128 stands for zero in the data rows.
Here are some points, one per row:
[120 117 142 101 134  74 231 180 163 122  97  44  80 115 129 136  84 114 123 117 129 115 163 100 143  81 101 149 129 171 162 229]
[158  75 122 122 126  96 158 116  97 153  69 156 114 101 135 112 102 165 142 122  97 139 131 128 177 167 175  85  96  81 143  94]
[118 148 141 137 141 236 109  85 133 156 135 190  43 181 102 197  99 101 102 159 163  72 124  96  99 143 178 134 133  94 174 122]
[ 95 149 117 171 127 128 121 153 158  81 129 149 194 116 128 128 150  93 130 112 112 124 128 135  95  81 135 129 136  99 133 111]
[135 136 170 131 140  98 188 169 160  94 159 175 151 133 159 157 150 152 134  97  31 142 106 114  86 166 121 149 169 130 138 103]
[116 103 137 116 155  93 131 122  98  99 130 174 164  97 133 103 128 140 118 134 142 114 117 107 204 141 125 126 133 110 177 110]
[119 120 152 119 151 157 178 137 120  59  76  58 122  76 164 135 117 120 136 170 162 137 101 154 133 116 125  82 141 149 176 191]
[178 164  90 123 146 116 249 176 138 157 160 112 211 185 179 116 157  94  74 162  85 118  82 143 126 156  85 115 199 115  81 102]
[ 93 134 141 124 118  92 125 129 143 160 148 149 145 159 129 172  69 125 149 130  90 126 111 162 140 143 120  63 115 120 132  49]
[127 146  96 116  85  99  98 141 113 163 133 168 131  79 122 151 109 118 104 137 102 114 137 131 120 144 148 118 116 120 184 141]
[ 74  88 167 127 129 134 149 138 138 133 132 129 129 157 182 125 157 122 123  98  87  97 101 158 122 124 114  86 117 101 113  76]
[ 73 113 102 156 166 129 150 124 148  81 166 141 180 104 125 122 147 118 104 140  75 121 134 122 104  83 131 125 147 109 146 115]
[143 117 155 158 111 136 134 135 134 173 160  99 182  78 124 137  87 149 143 100 110 134 164 139 120 102 128 120 139 108 156 101]
[112  93 160 158 131 131 101 156 112 130 138 107 110 143  69 130 157 153 175 171 132 131 133 130 123 111  97 178  88  63  84  89]
[121 118 107 124 114 122 123 135 118 179 133 144 146 114  93 176 129 169 126 112 109  84 115 136 136 133 114 109 164 169 160 128]
[145 151 131 186 146 150 129 119  60 138 131 172  95 105 177  77  82 141 112 169 127 137 109 155 127  75 134 148 102 152  90 144]
[142 156 140 119 159 173 106 114 119 128 120 127 133  87 149 111  93 156 115 101 105 164  93 115 136 127 144  84 123 130 123 138]
[126 114 136  56  66 123 172 122 165 144 163 129 113 135 104 128 165 154  82  95 115 150 184  93 179  87  97  91 124 149 119 171]
[ 96  77 116 105 136 146 109 139 136 142 133 124 146 124 168 188 128 127 140 154 106 119 139 102 130 144  94 175 152 147  89 173]
[133 132 191 128 135  78 110 175 108  84 131  63  98 175 135 135 123 154 157 149  96 160 159 197 182 168 133 162 214 104 181 160]
[106 133 118 130  81 149 157 105 133 133 130 123 143 121 142  83 109 110 143 171 172 104 121  93  87 164 115 121 176 134 132 135]
[108 167 101  69 169 158  60 145 120 164 110 117 115  81 113 162 158 152 137 127 155 101 162 170 127 178 103 121 152 129 108  95]
[136 145  67 182  56 165 123 122 153 123 145  20 193 177 186 116 113 151 133 141 110 161  62 152 200 154 131 162  72 126  97 246]
[111 112 113  54 167 117 110 134 157 166 189 190 124 144  91 108 122 146 163 149 109 170  71 166 162 137 120 161 108 200 142 117]
[148 143 143  90 107 128 164 159 161 168 157 158 142 148 105 160 148  76 120  90 124 114 199  24 183 115 101 108  72 144  96 177]
[138 105  98 128 156 167 103 134 104 105 143 123 135 118 115 137 146 133 103 111 131 129 125 107 132 174 108 106  93 114 122 121]
[138 110 104 204 194 142 143  85 127 125 125 130 107 132 138 148 128 129 103 105 172 167 123  81  88 127 100  91 136  87 153 156]
[100 115 176 171 137 136  99 102 157 129 166  87 162 125 127 115 172  86 144  99 124 112 129 138 117  77 112 109 131  97 133 107]
[100 135 131  98  99 129 122 119  93 148 138 136 130 115 138 118 188 193 179 112 152 158 120 146 107  90 108 157 100 147 135 147]
[114 116 139 167 133 155  85 154  64 104 130 117  54 125 119  90 146 131 100 194 132 100  93 121 111 101 113 199 127 184  66  90]
[108 166  91 141 132 137 130  86 134 105 116 143 104 101 152 122 117 122 117 136 162 164 137 115  91 162 133  95 148 141 131 137]
[145 127 137  66 102  73 137 139  83  99  62 135  90 187 111 135 120 122 159 146 114 111 175 160 128 163 136 170 189 106 153  93]
[150 127 141  76  99 175 100  81 154  61 161 141 153 172  55  87 119 134 129 159 103 115 116 145 138 106 128 146 174 174 139 113]
[122 116 143  97 137 104  99  95 103 161 170  93 101 183 121 139 131  97  95  67 125 130  78  97 124  78 148 160 189 143  65 148]
[135 141 101 117  15 165 208  83 177 155 200 117 109 181 156 128 188 107 158 175 119  35  99 190 123 155 111 199 150  73 174  86]
[143 113 134 115 107 105 119 104 131 126 146  94 126 139 184 148  83 153 158 131 149 119 125 117 112 124 127  68  59  83 125  69]
[122 126 142 146 143 157  98 186  58 105 133  72 169 127 155  90 165 140 149  65 128 146 191  79  82 153 242 145  65 193 163 113]
[109 144 136 127  77 131 112 125 127 192 132 153 142 101  66 186 159  89 143 124 117  84  59 130 175 140 175  89 139 148 131 121]
[133 148  94 133 138 173  87 141  87 135 111 104 152 136 101 121 136 148 104 121 155 111 132 119 104 167 104 140 103 110 154  96]
[131 173 153 147 108  90 145 188  81 152 153 161 132 161  40 135 139 121  95 169 115 140 118 141  94 152 106 155  31 120 135 152]
[147 168 105 155 136  63 163 179  90 147 181 134 161 111 176 228 112 142 127 172 175  81 157 158 171 129 221 143 154 113 165  57]
[154 149 101 104 115 153  71 110 133  94 138 124  85  81 139 122 155 117 162 114  77 109 121 139 120 109 131 107 145 142 139 141]
[164 154 134 170 126  82 137 109 157 132 122 120 105 103 110 109 122 106 162 129 201 154 164 131 106 157 141 132 159 108 161 103]
[173 136 135 143  99  93  55 129 114  89 124 186 145 202  96 139 161 145 174 195 137  90 141 143  80  78 140  98 108 175 132 203]
[104 147 116 154 116 135  93 196 138 134 135  97 182 123 161 162  75 132 165 142 140 133 122 145 145 153 113 164 107 142 152 223]
[104 132  88  69 144 115  96 106 110 167  80 168 121 101 132 134 111 125 107 163 140 194 122 143  98 101 137 126  91 103 131 159]
[125 128  98  91 231 141  62 117 163 167 116 119  73 229 152  37 104 151 183  94 122 122 218  85 214 136 135 116 154 147 168 134]
[153 167 150 109 131 160  87 147 142  93  88 127 153 108 133 129 116 137 124 132 148 102 149  80 133 153  86 152 120 110 127  53]
[100 116 134 119 161 109 165  80 117  97 144  96 181 188 146  36 192 153  69 112 141 111  94 131 195 152  95  65 115  90 153 126]
[131 129 196 118 170 106 137  14 123  84 111  78 122  62 129 124 100 152 126 101  62 126 135 136 110 146 112 173 126 131 145 180]
[140 157  84  63  70 125 121 157 139  51 108 159 149 110 111 108  80 116 124 148 184  70 159 138  46 229 190 116 119 127  64 108]
[160  85 121  89 125  87  86 119 104 183 126 114 126 155 140 131 139 107  85 109 133 104  91 116  98  70 149 142 145 133 106 153]
[117 162 132 155 105  84 130 108 184 140  63  90 108 127 168 135 130 116 144 154  45 152 119  96  90 113  74 179  71 125 140  59]
[130  90 122 174 136 165 129  65 200  90 118  77 133 123 145 167 112  90  96 114 129 100 104 205 157 168 106 255   0 218  59 195]
[141  86 119 185  91 153  89 180 117 116 105 128  45 145 132 119  94 105 127  82 155 106 114 106  97 135  76 108 172 157 154  58]
[142 112 116  96 153 110 102 139 110 177 136 143 118  92 139 125 146 143  98 147 140 149 132 164 104 109 105 108 100 121 108 169]
[138 122 121 131 121 181  59  97 111 150 120 157 186 100 158 167 151 108  85  97 147 139 186  95 169 144  98 156 132 132 127 117]
[143 127 126 233 169 131 183 133 113 132 133 198  81 147 101 123  84 148 107 144 145 128 136 142 104 166 113 119  64 157  52 158]
[131 139 141 117 105 122 142  83  47 100 137 144 161  85  62 109 124  82 162 101 106 101 174 104 107 133 156 106 133 122 114 142]
[123 125 123 152 149 158 140 125  80 142 136 135 102 129 133 112 116 133 137 144 113 126 128 166 126  69 122 143 129 144  59 146]
[123 123 112 183  98 119 209 102  13 158 123 129 148 137 128 148 160 137 172 121 127 187 141 111 140 116 135 120 148 187  25 151]
[117  86 164 121 132 116 124 112 177 179 126 129 114 145 159  78 140 133 102 176 236 185 127 151  20 138 172 117 169 177 126 159]
[ 90 120 151 203 146 171  99 115 240 151 100  95  90 109 103 131 142 153 115  96 124  81 180  83 196 141 177 121 202 124  46  96]
[155 109 137 104 128 176 108 105 120 125 130 119 141 119 109 154 138 126 107 103 103 140 117 153 132 116 121 108 162 141 118 135]
[142 120 133 162 208 143 172 123 167 129 103 132 209  88 107 104 177 120 115 140  97 129  86 110 123  87 154 118 142 126 152 117]
[110 147 126 120 159 123 167 130 128  48  72  58 125 110 144 153 126 159 125 121 154 118  73 145 107 112 125 105 154 141 169 198]
[114 125 148 107 115 115 112  92 138 131 140  78 115 182 160 164  95  83 132 135 133 191 116 131 138 147 117  68  90  84 115  54]
[115 130 133 100 102 101 168 170 190 133 168 144 122 168 109 127 111 153 128 107 226 142 101 120  69  52 136 198 164  55  94  95]
[133 136  83  88 128 129 205 155 198 138  97 174 138 100  94 131  91 110 126  81 143 192 177 121 159  56 111  91  69 127 140 113]
[163 106 131 140 124 127 121 133 150  87 167 104 147 107 142 140 135 129 120 151 117 135 119 107 112  95 134  80 106 102 130  77]
[109 133 147 150 120  81 126 138 124 151 145 171 106 106 110 142 135 122 115  97 164 110 121 145 121 192 129  95 196 147 134 137]
[149 136 116 128 137  64  90 125 162  86  65 182 102 114  95  77 117 111 119  98 140 109 159  60 201 102 130 196 132 143 108 120]
[138 105 115 149 158 108 146 188 114 101 132 107  41 118  51 121 158 145 163 151  95 169 125 138 135 203 162 140 153  96 169 133]
[156 126 116 144 101 123 104 126 142 124 127 122 133 111 153  90 130 133 126 126 152 183 142 142 138 112 158  85  98 100 174  92]
[134 184 134 113  84 143 150 137 119 115  97 178 100 148 168 115 112  97 101  87 140 142 148  98 162  64 143 103 111 133 108 171]
[142 125 159  72 157 134  97 119 125 169 110 166  95  86 117 124 132 126 175 143 130 145  73 153 124 108  86 141 116 114  99 150]
[119 103 117 113 133 142 139 141  92 111  75 149 123 150 122  79 116 107 131 109  89 131 119 162 140 158 144 115 160  88 174 108]
Along one direction, these points spread out more than along any other. Take the direction at right angles to it along which they spread out most. Go by this last direction. For each point below, how far along it does it lie, from 0 to 99? The average is 50, and the first point in the table lies past the average. One standard deviation of the points above along it is 16.
[130  90 122 174 136 165 129  65 200  90 118  77 133 123 145 167 112  90  96 114 129 100 104 205 157 168 106 255   0 218  59 195] 50
[117  86 164 121 132 116 124 112 177 179 126 129 114 145 159  78 140 133 102 176 236 185 127 151  20 138 172 117 169 177 126 159] 39
[117 162 132 155 105  84 130 108 184 140  63  90 108 127 168 135 130 116 144 154  45 152 119  96  90 113  74 179  71 125 140  59] 64
[118 148 141 137 141 236 109  85 133 156 135 190  43 181 102 197  99 101 102 159 163  72 124  96  99 143 178 134 133  94 174 122] 28
[109 144 136 127  77 131 112 125 127 192 132 153 142 101  66 186 159  89 143 124 117  84  59 130 175 140 175  89 139 148 131 121] 53
[164 154 134 170 126  82 137 109 157 132 122 120 105 103 110 109 122 106 162 129 201 154 164 131 106 157 141 132 159 108 161 103] 45
[109 133 147 150 120  81 126 138 124 151 145 171 106 106 110 142 135 122 115  97 164 110 121 145 121 192 129  95 196 147 134 137] 46
[148 143 143  90 107 128 164 159 161 168 157 158 142 148 105 160 148  76 120  90 124 114 199  24 183 115 101 108  72 144  96 177] 41
[149 136 116 128 137  64  90 125 162  86  65 182 102 114  95  77 117 111 119  98 140 109 159  60 201 102 130 196 132 143 108 120] 19
[119 103 117 113 133 142 139 141  92 111  75 149 123 150 122  79 116 107 131 109  89 131 119 162 140 158 144 115 160  88 174 108] 53
[131 139 141 117 105 122 142  83  47 100 137 144 161  85  62 109 124  82 162 101 106 101 174 104 107 133 156 106 133 122 114 142] 38
[143 117 155 158 111 136 134 135 134 173 160  99 182  78 124 137  87 149 143 100 110 134 164 139 120 102 128 120 139 108 156 101] 61
[142 112 116  96 153 110 102 139 110 177 136 143 118  92 139 125 146 143  98 147 140 149 132 164 104 109 105 108 100 121 108 169] 38
